In the rows, 128 means zero.
Rotation paths and how fast each direction turns (degrees per step):
Each turn is a multiple of 5 degrees from 10 to 175, or 0.
Each row of a path follows its step; steps can be skipped.
path 1
step 0: [134 124 127 123 131 119 123 138 124 116 130 126 132 128 128 119 117 129
 132 119 125 136 130 123 127 129 123 126]
step 1: [127 129 122 136 132 132 124 120 124 118 125 131 135 136 128 120 117 129
 139 122 129 132 131 132 123 130 131 133]
step 2: [123 123 120 117 131 129 128 125 125 127 137 128 126 130 135 117 121 127
 130 116 127 132 134 120 126 130 134 131]
step 3: [129 126 122 129 128 128 126 128 125 123 134 127 125 124 129 122 111 121
 142 138 130 131 128 122 125 133 129 135]
step 4: [130 121 124 118 129 134 119 122 133 134 132 126 139 132 132 125 117 128
 134 123 126 128 123 126 125 134 123 136]
step 5: [130 133 124 126 137 121 132 124 132 131 140 128 130 132 142 131 115 123
 134 128 134 127 125 129 126 126 132 132]
step 6: [142 125 125 122 136 129 123 129 132 136 134 125 121 132 129 119 122 132
 132 130 126 129 117 128 121 127 130 132]
step 7: [136 126 124 131 133 120 122 123 132 134 124 122 127 125 136 127 123 123
 142 120 131 118 124 133 131 130 128 127]
step 8: [139 137 124 130 121 127 130 120 132 141 133 128 120 134 132 121 125 130
 133 119 132 131 125 127 128 125 123 132]
step 9: [135 127 130 121 130 119 123 122 126 135 132 125 118 135 131 123 124 130
 138 133 133 120 136 131 129 129 122 120]
step 10: [134 131 135 129 132 128 122 129 130 136 123 124 123 131 123 125 120 123
 136 121 131 127 134 128 129 117 114 135]
Directions:
[130 127 129 130 127 129 125 130 130 127 124 126 131 124 125 128 126 127
 130 127 127 127 126 128 129 129 125 129]  110
[127 127 127 126 121 126 128 127 127 130 129 127 128 130 128 130 129 127
 130 131 129 129 128 125 130 131 124 129]  70
path 2
step 0: [123 121 133 123 133 132 123 129 128 126 126 123 139 134 118 122 128 134
 120 131 116 129 119 128 134 135 127 131]
step 1: [128 125 127 116 126 135 126 135 118 132 130 115 130 130 134 127 120 130
 123 133 122 129 124 134 120 132 132 130]
step 2: [124 129 136 121 125 135 133 131 127 137 145 127 131 124 124 122 123 126
 125 131 124 128 137 130 124 128 124 120]
step 4: [124 128 129 125 124 125 126 121 123 122 133 134 143 133 144 125 122 128
 129 129 126 124 125 126 119 132 130 127]
step 5: [115 129 131 127 122 122 131 136 136 125 136 126 136 126 133 121 129 121
 117 130 129 125 120 127 124 126 123 129]
step 6: [125 126 128 119 130 121 134 134 130 121 131 129 120 128 137 121 127 131
 118 134 135 127 131 139 130 132 125 137]
step 7: [129 133 132 118 126 119 129 128 133 127 127 133 132 138 129 120 122 126
 133 140 133 126 135 128 134 139 128 122]
step 8: [128 123 133 120 130 118 128 126 140 123 126 117 137 131 124 124 119 127
 130 132 125 131 122 130 134 121 130 126]
step 9: [131 120 124 117 125 132 130 129 126 123 121 124 130 132 132 126 115 121
 130 128 126 123 129 138 122 119 119 130]
step 10: [127 126 137 127 129 131 125 132 130 127 130 130 119 131 128 115 122 111
 131 128 125 131 133 128 124 127 119 121]
step 11: [130 123 133 127 136 125 126 120 129 112 132 125 123 122 131 120 124 125
 126 122 119 129 130 130 137 133 126 124]
Directions:
[130 132 129 130 133 127 129 126 131 129 127 131 128 129 130 126 129 131
 129 129 123 127 130 129 130 129 130 126]  90
[132 128 128 128 129 131 130 127 129 129 126 126 129 129 122 126 125 127
 128 129 129 130 126 133 125 130 129 128]  45
[126 133 125 124 128 127 125 129 128 128 128 128 126 126 126 126 131 126
 128 127 125 128 129 130 125 127 129 130]  85
[131 128 126 126 128 128 127 130 123 130 125 131 126 132 132 129 126 128
 129 128 129 126 128 129 126 130 129 129]  130
[131 131 128 128 128 131 127 127 127 130 133 130 129 124 130 126 126 130
 125 124 129 128 125 126 127 129 129 128]  35
path 3
step 0: [133 126 124 128 135 127 128 121 129 122 124 130 126 120 127 133 128 121
 125 119 143 119 132 136 119 127 133 134]
step 1: [138 130 125 120 139 135 133 117 127 136 128 125 125 140 124 135 125 132
 125 124 126 131 124 126 135 135 128 126]
step 2: [128 124 125 124 122 135 135 114 133 116 121 122 129 119 134 128 126 128
 132 121 123 127 137 127 120 127 127 127]
step 4: [123 135 118 129 132 137 127 119 135 124 126 133 135 124 127 140 133 137
 130 124 129 130 127 119 124 122 128 136]
step 5: [129 136 123 125 124 127 129 120 129 132 132 122 127 133 126 128 131 120
 135 123 128 132 127 128 130 120 126 105]
step 6: [120 133 128 141 131 134 131 122 126 123 131 132 130 128 144 130 117 131
 125 128 134 127 123 130 119 120 126 129]
step 7: [129 140 124 127 127 125 126 120 130 136 128 129 122 134 119 128 126 121
 142 126 136 122 121 126 129 128 119 133]
step 8: [123 126 125 131 122 133 132 129 130 118 137 124 128 143 140 139 128 130
 130 123 122 126 130 123 129 129 120 128]
step 9: [122 126 137 134 118 116 134 125 127 137 122 127 130 127 125 132 123 123
 135 120 131 127 126 137 120 123 119 127]
step 10: [125 136 130 133 133 125 137 133 127 132 133 139 135 137 134 132 127 125
 130 127 126 133 129 113 129 135 127 137]
step 11: [121 128 119 117 120 119 127 137 125 127 126 129 126 125 127 127 130 133
 139 114 130 131 131 126 125 121 119 127]
Directions:
[130 127 132 126 128 130 129 129 130 126 129 131 129 126 127 128 127 134
 131 127 128 124 127 127 124 126 127 127]  160
[126 127 124 128 129 127 133 128 132 131 128 128 126 129 128 128 124 127
 126 126 127 124 129 126 128 125 129 128]  0
path 4
step 0: [133 131 136 132 134 129 129 124 132 131 133 124 136 123 128 124 126 116
 121 134 136 122 131 123 130 131 129 126]
step 1: [126 127 126 135 130 136 129 131 124 127 133 126 130 118 123 118 131 132
 125 127 127 130 131 120 128 113 127 133]
step 2: [119 126 124 128 129 129 135 131 130 126 131 134 129 131 127 129 120 131
 125 129 132 139 139 129 118 128 121 127]
step 3: [122 127 132 125 120 131 129 123 133 121 121 131 126 130 126 122 125 117
 131 127 136 124 132 140 130 128 124 133]
step 4: [130 121 123 122 134 126 122 119 131 136 126 124 121 130 128 119 131 130
 123 121 126 124 132 134 131 121 130 123]
step 5: [133 122 129 116 129 136 127 134 125 137 126 126 126 126 131 129 137 131
 131 127 129 133 131 125 123 136 118 127]
step 6: [122 129 134 127 135 128 132 125 134 133 137 128 130 124 127 133 131 128
 126 129 138 120 122 129 127 138 125 137]
step 7: [125 127 127 137 122 129 124 136 130 124 138 120 123 126 121 125 133 135
 123 119 128 123 128 131 132 125 128 132]
step 8: [127 125 122 134 134 126 129 133 125 122 130 125 121 136 131 134 126 131
 135 124 133 131 142 126 127 133 126 124]
step 9: [124 131 126 127 131 131 123 120 125 115 122 122 134 132 128 131 132 120
 133 130 129 124 127 131 132 133 118 130]
step 11: [129 136 139 125 127 132 124 134 124 128 122 124 119 128 131 125 126 134
 122 126 128 135 128 119 119 133 125 124]
Directions:
[133 130 127 130 130 126 129 129 127 123 130 126 132 127 128 131 131 127
 127 125 128 127 130 128 127 129 130 129]  40
[126 130 127 128 126 127 129 126 128 129 128 131 131 130 129 132 133 129
 130 129 131 130 128 128 126 127 124 126]  110
path 5
step 0: [123 128 130 125 120 130 122 130 139 132 131 124 128 130 127 139 135 125
 126 124 133 123 123 124 131 116 126 123]
step 1: [124 132 130 140 127 134 132 130 131 129 132 126 127 124 117 128 124 122
 124 138 122 122 123 125 129 122 133 124]
step 2: [128 133 126 127 125 130 123 126 131 128 125 123 122 137 119 130 123 129
 130 128 127 125 131 126 122 126 123 110]
step 3: [124 126 121 123 128 124 122 132 134 127 125 135 131 130 124 128 128 128
 122 135 127 120 128 128 131 114 137 121]
step 4: [116 123 131 132 122 127 127 120 125 130 130 121 127 133 126 132 126 124
 129 131 128 126 124 120 124 114 128 126]
step 5: [123 128 123 131 126 140 126 130 138 127 128 121 127 124 118 132 133 122
 131 132 132 127 127 135 128 121 127 121]
step 6: [124 133 120 134 126 132 132 127 132 130 126 135 125 133 120 123 123 130
 124 129 124 128 131 116 127 121 131 118]
step 7: [120 127 123 125 128 127 114 119 124 125 125 126 131 128 125 130 128 122
 124 130 125 120 133 130 124 124 129 116]
step 9: [123 128 126 137 119 137 121 123 132 122 134 129 127 127 118 130 133 120
 129 132 127 127 125 117 126 123 125 128]
step 10: [125 134 121 133 135 140 127 128 129 130 126 122 127 128 127 128 128 128
 119 133 129 126 128 126 129 125 125 110]
step 11: [117 137 125 124 124 123 123 128 135 127 124 136 131 131 124 137 127 127
 127 131 123 124 134 119 128 126 131 120]
Directions:
[128 127 127 124 129 125 128 127 127 131 127 129 128 127 134 131 129 125
 129 129 127 125 132 126 126 126 130 128]  90
[128 127 129 126 130 125 132 125 128 128 130 131 124 128 126 127 131 126
 126 130 133 128 130 129 129 130 126 129]  0
[129 128 128 126 128 128 125 127 126 128 127 123 125 123 129 127 129 130
 128 127 130 128 128 129 127 127 124 125]  140
[127 126 129 124 131 128 130 132 131 128 125 128 131 128 127 127 131 127
 131 125 129 129 127 127 130 129 127 124]  135
[129 128 125 126 126 126 127 128 127 128 125 128 131 131 128 126 126 129
 123 129 127 127 132 128 131 129 125 127]  90
path 6
step 0: [130 128 132 131 123 131 135 128 130 120 131 131 139 132 123 123 135 126
 125 128 128 129 133 124 123 136 128 130]
step 1: [127 126 140 129 126 129 128 137 132 135 123 129 125 121 126 128 120 130
 124 131 136 127 128 128 125 132 128 131]
step 2: [135 118 123 127 126 126 126 125 124 130 125 133 128 131 132 130 126 131
 139 124 134 122 122 128 130 129 134 128]
step 3: [130 125 119 127 129 122 131 119 132 131 128 132 129 125 132 130 137 131
 123 134 131 132 133 126 124 123 121 125]
step 4: [124 126 127 126 137 124 125 134 131 122 132 129 129 129 126 135 119 126
 124 128 121 130 132 137 127 128 124 123]
step 5: [117 131 127 130 126 135 132 126 124 121 123 130 131 127 126 133 130 122
 131 126 126 129 122 131 136 125 130 136]
step 6: [132 129 124 132 121 133 129 132 137 132 129 127 128 122 119 125 135 125
 125 120 125 132 128 122 128 134 131 129]
step 7: [134 128 135 131 135 124 128 135 125 123 130 129 121 128 120 128 129 130
 129 136 137 124 129 125 125 131 133 129]
step 8: [128 130 127 125 124 122 127 128 125 129 120 136 134 127 134 125 125 135
 141 131 128 126 128 126 124 131 126 132]
step 9: [126 119 121 127 123 131 124 120 135 132 135 131 128 130 129 134 123 134
 122 134 129 128 126 126 128 129 122 129]
step 10: [129 125 126 131 140 130 120 133 126 129 128 129 133 127 134 134 132 118
 124 129 129 124 129 131 132 124 127 125]
Directions:
[130 127 127 128 124 127 127 128 125 126 126 129 127 128 129 128 126 129
 126 126 126 130 121 127 127 125 127 131]  110
[127 126 128 129 126 131 126 121 127 126 128 130 127 126 127 127 130 129
 132 126 127 130 130 127 127 129 127 128]  120
